A single turn carries every row of the set below to another of its rows. Some are shown first; where does it send the rows asked next?
q_29: [ -1.8 -16.9  -7.5   3.9  -9.3   3.0  -8.8   7.0   9.4  -9.4 -11.5  -3.0
   1.1  11.4  -7.6   9.0 -17.4 -17.2  -2.9  10.2   4.4  -4.2  13.3  17.0
   1.4  -5.0]
q_680: [ -5.1  18.4  14.1   1.2   3.8   2.1  -9.8  -0.2  -4.6  18.3  12.7  -6.0
  10.1  -1.0  -7.7  -3.3   2.0  14.0 -23.7   3.2   4.2  -7.8  -0.8  -1.8
  -5.2  12.6]
q_128: [ -7.6  17.5   3.5  -9.6  -1.4   5.4  -9.7 -12.6   0.1  18.7   8.6 -11.6
  14.7  -9.7   3.8  -1.6  -0.1  21.4 -21.8   1.0   2.2   0.8   1.9  -5.0
   3.1   5.7]
q_207: [  6.9   1.8 -17.1  -5.2 -16.3  14.8 -21.2  -8.8   3.9  -0.3  -1.6  12.1
   7.4  -3.1  15.4  19.5   6.0 -13.8   2.1   6.1   1.7  15.0  -9.0  14.4
 -23.1  -3.0]
q_258: [  2.3  -1.2  -7.3   1.1 -11.8  12.5 -12.4 -12.4  10.1   1.8  -0.9  -1.4
  -2.1  -6.4  22.7  22.0  -6.5 -11.7   1.7   3.5  -1.9  21.7 -10.3   5.5
 -22.6  -1.5]
q_184: [ -8.0  20.5   4.9  -5.1   5.4   2.8 -12.5  -3.2   1.7  17.5   7.3 -12.4
  13.7 -10.2  -4.0  -5.5  -6.1  15.1 -18.0   2.0  10.8  -3.0   8.4   7.4
  10.4  10.0]
q_708: [ -6.7   1.7 -18.7  -0.2 -20.4  14.2  -0.4 -12.6  14.6   4.9   3.5   7.2
   7.7  -8.0   4.5   9.8  -4.4 -32.6  -2.6  -0.4   8.1  14.9  -0.1  23.2
   1.3   9.9]
q_318: [  0.7  -4.7 -12.4  -5.8 -13.0   9.6 -12.4 -16.4   8.8  -8.3  -9.4   0.4
   0.6  -1.3  17.4  17.2   0.2  -3.9   5.6   3.2  -4.7  10.7  -9.9  11.7
 -10.2 -16.8]
q_516: [ -4.6 -20.2  -3.3   5.6 -12.7   5.4 -18.5   4.8  -8.4   2.4  -8.6  14.6
  14.0  11.8  -9.7  11.0 -16.3 -18.2   8.5   0.0   3.1  -7.3   1.9   6.6
 -18.9  12.7]
q_807: [ -3.2 -21.2   3.8   7.7 -12.0   1.6  -6.3   2.8  -0.6  -7.3  -9.6   4.7
   1.8  19.1  -8.1  11.9  -9.4 -12.7  -0.5   5.8  -5.6 -10.3  -1.9   2.5
 -17.6   0.5]
q_31: [  5.6   8.1 -22.2   8.6 -11.6   5.9  -7.8  -6.2  11.0   6.4   2.8   5.9
  16.5 -10.1  12.3  13.3  -3.2 -20.1  -2.0   5.1   3.3  20.7  17.6  24.0
  -2.4  -4.0]
q_927: [ -7.3  16.0  -0.6  -8.0   1.1   2.8  -8.9  -6.8   3.2  22.8   3.5 -12.9
  14.2 -11.9  -1.2  -4.3  -7.5  18.8 -21.2   1.1   7.8  -4.1   7.4   2.3
  10.3   7.7]
q_395: [ -9.0  19.9   3.8  -6.7   0.4   3.0 -15.0 -12.7   3.3  13.6  10.0  -8.2
  15.8  -8.4   1.6  -2.8   1.9  20.5 -23.7  -1.3   4.2   1.8   1.6  -0.7
   5.0   4.2]
q_944: [  0.0  -6.7 -17.6  -4.8 -10.2   7.2 -12.6  -5.3  15.3  -9.1 -11.3  -5.2
   1.6   0.2   9.8  12.4 -10.7 -12.7   1.3   8.1   3.5   9.8   8.1  22.2
   5.4 -13.0]
q_122: [ -7.6 -16.7  -3.0   5.5  -8.4   9.8 -13.1   2.1  10.2  -4.3  -6.8  -7.9
   3.2   1.6  -0.3  11.8 -28.2 -23.8  -1.3   5.2   7.5  12.2  18.3   9.8
  -2.5  10.1]
q_583: [ -3.6  15.3   4.0  -2.9   2.4  -1.3  -6.5   3.6   3.1  23.3   4.8 -10.3
  10.2  -6.4  -8.5  -6.6  -7.6  15.5 -25.8   4.6   5.8  -7.1   7.1   1.9
   4.5  12.4]
q_491: [ -4.8  16.6  10.3  -0.9   4.9  -1.4  -9.7   2.7  -1.5  19.2   8.2  -8.3
  11.0  -3.9 -11.0  -5.1  -5.7  12.8 -23.3   2.2   7.5  -8.5   5.9   4.5
   4.5  12.4]
q_120: [ -6.5  18.4   8.8  -2.9   0.6   1.9 -13.3 -10.1   0.2  15.0  14.5  -4.3
  13.2  -2.6  -1.2  -1.8   6.5  20.6 -26.1   1.4   1.3  -2.1  -3.3  -5.4
  -4.0   6.2]
q_543: [ -3.2  -4.5 -10.6  -0.2 -11.2  15.3 -14.1  -9.0  15.6  -5.0  -2.7 -10.1
   2.6  -6.5  17.8  18.0 -16.1 -19.4  -2.5   8.3   6.6  25.1  10.1  13.5
  -4.7   0.6]
q_912: [ -6.9 -14.2   0.1  19.3 -12.0   4.5  -3.5  -1.7  -5.6   3.6   3.6  12.6
  21.5  12.6 -11.4   8.2 -10.8 -20.8   0.0  -1.7  -5.2  -2.0  17.4   0.4
 -17.2  10.6]
q_366: [ -8.1  17.4   1.1  -5.3   4.2  -1.3 -15.2  -6.0   6.7  16.7   6.8  -9.0
  15.3  -9.5  -5.1  -4.8  -5.0  18.7 -23.9   0.4   7.5  -2.8   6.8   5.4
  11.7   6.2]
q_302: [  3.3 -10.4  -7.1   3.6 -14.3   5.9 -17.5  -1.7  -7.6   6.6  -5.1  19.5
   7.5   4.7   4.3  17.7  -1.1 -10.3   7.7  -0.4  -2.5   0.2 -15.3   6.5
 -31.9   6.9]
q_855: [  5.1   5.7 -16.2  10.4 -13.7   6.8  -6.5 -16.4   1.8  13.2   2.2  14.0
  15.8 -12.7  18.3  16.9   3.4  -8.1   8.2  -4.5  -5.7  17.4  -1.6  12.4
 -19.4  -5.6]
q_834: [ -0.9 -13.4   0.1   1.4 -14.1   6.4  -8.6 -10.6  -2.9  -6.2  -5.5   6.8
   0.1  11.1   7.7  17.6   0.4  -3.2   4.2   1.0  -9.8  -2.1 -15.5   1.1
 -24.6  -7.8]
q_444: [ -3.5  13.9   8.3   0.6   1.0   2.0  -5.3   1.9  -0.9  20.6  10.8 -10.2
   8.5   0.9  -7.9  -3.8  -1.0  16.7 -28.3   6.5   0.8  -6.7   2.1  -4.1
  -2.9  12.1]
q_663: [ -4.2   2.5 -14.9   0.5 -21.5  12.3   1.3 -20.5   9.1   9.6   3.8  14.1
   5.5  -8.1  10.4  13.6   0.6 -23.7   1.8  -5.9   2.0  12.0 -16.0  16.4
 -10.7   8.5]
q_338: [ -2.5  -7.3  -2.6  16.4 -14.0   4.1  -3.8 -12.3  -9.1  11.3   3.0  18.8
  20.0   1.8   4.5  13.5  -2.9  -7.3   9.9  -7.7 -10.9   1.5  -0.6  -1.6
 -28.5   3.1]
q_517: [ -3.8  16.6  10.0   2.4   3.5  -1.6 -11.3  -0.4   1.6  16.9  10.9  -4.3
  10.6  -0.5  -9.5  -5.1   1.5  17.4 -29.7   3.6   2.6  -6.8  -0.2  -2.2
  -3.9  11.0]
q_90: [ -7.6 -15.1 -11.8  -2.3 -12.8  10.8 -21.3   1.2   2.1  -5.8  -4.9   5.6
  16.3   7.7  -5.9   8.1 -16.9 -24.8   1.6   5.8   9.7   3.9  19.0  14.2
  -2.1   8.6]
q_750: [ -7.2  22.3   6.1  -9.2   3.1   5.9 -13.4 -11.6   0.2  15.5  11.1 -12.2
  14.9 -11.4   3.4  -2.3   2.4  18.2 -19.1  -0.1   7.1   0.7   2.0   2.7
   5.6   4.3]
q_325: [ -7.6  15.7   8.4  -3.9  -1.5   5.0  -7.1  -7.8  -2.6  20.0  13.4  -9.4
  11.5  -2.1  -0.5  -2.5   6.0  19.4 -26.8   3.9   0.1  -3.5  -1.1  -8.1
  -4.4  10.0]
q_718: [ -7.2 -20.8   7.4  13.0  -8.6   4.4 -11.0   5.1   2.1   3.3  -8.2   2.9
   1.7   7.2  -4.5  15.0 -26.9 -17.2   3.1   0.3  -0.6   0.9   3.8  -1.4
 -19.8  13.3]
q_244: [  0.4 -13.0   4.5  12.1 -10.9   6.1  -8.5  -3.3   1.3   5.2  -4.1   5.8
  -4.5   1.8   9.7  21.3 -11.2 -10.1   4.9  -1.3  -6.1   7.0 -14.5  -2.1
 -32.2   7.6]
q_109: [ -9.5  -7.8  -5.3   6.8 -21.6   9.5   2.3 -16.3   1.0  11.4   2.4  19.5
   7.3   0.4   0.7  11.6  -3.6 -22.6   3.1  -9.9  -1.7   1.6 -16.8   7.4
 -18.6  14.8]
q_544: [ -6.0  21.7  12.2  -3.9   2.3   6.7 -10.9  -9.3  -4.2  14.8  14.4  -7.8
  12.6  -6.7   0.0  -2.2   6.0  17.9 -22.2   0.4   2.9  -2.0  -3.0  -3.1
  -3.9   8.4]
q_681: [-11.6  -6.8 -11.5   3.6 -18.1  11.5   0.8  -7.5  10.3   2.2   3.4   9.7
  10.2   2.1  -8.0   7.1 -12.9 -37.2  -4.6  -0.1   8.6   6.6   7.8  17.3
   2.3  16.7]
q_597: [ -0.6  -2.0 -21.1  -7.6 -13.8  16.6 -24.3  -6.7   8.6  -7.4  -0.5   1.7
  12.7  -1.0  10.4  13.8  -2.8 -23.2  -2.1   9.4  11.0  18.1  11.3  20.5
  -5.5  -0.7]
q_979: [ -0.6  -5.7 -11.9  16.0  -9.0   4.9  -4.8   4.2   6.8   1.0   6.0   5.2
  19.3   4.0  -5.9   6.7 -13.4 -28.7  -6.6   8.2   3.9   8.5  29.3  15.7
  -1.7   6.1]
q_959: [-13.5 -13.4  -2.6   7.8 -20.5   9.0   1.9  -9.0   1.7   7.0   2.9  14.4
   9.6   5.8  -9.7   7.4 -10.8 -31.0   0.6  -6.6   3.2  -1.4  -2.6   8.2
 -10.3  19.9]
q_777: [ -5.3  14.7   7.4   0.2   4.0  -4.8 -12.4   2.2   4.1  17.7   7.0  -7.0
  12.4  -4.1 -11.5  -4.7  -4.9  16.4 -26.4   2.6   6.6  -8.2   4.3   4.6
   4.7  12.2]

q_258 turns into q_543
q_516 turns into q_302
And these:
q_750 turns into q_184
q_318 turns into q_944
q_583 turns into q_444
q_681 turns into q_959
q_395 turns into q_366
q_338 turns into q_855

